[7.40 7.41 7.41 6.95] = Q671
[-3.91 -4.57 -0.12 -0.11] = Q646
[-3.12  8.38 -3.11 -2.61] = Q996
gone Q671: [7.41 6.95 7.41]
[7.40]
gone Q646: [-4.57 -0.11 -3.91]
[-0.12]
gone Q646: [-0.12 -4.57 -3.91]
[-0.11]
gone Q646: [-3.91 -0.11 -0.12]
[-4.57]
gone Q996: [-2.61 -3.12  8.38]
[-3.11]
gone Q996: [-3.12 -2.61 -3.11]
[8.38]

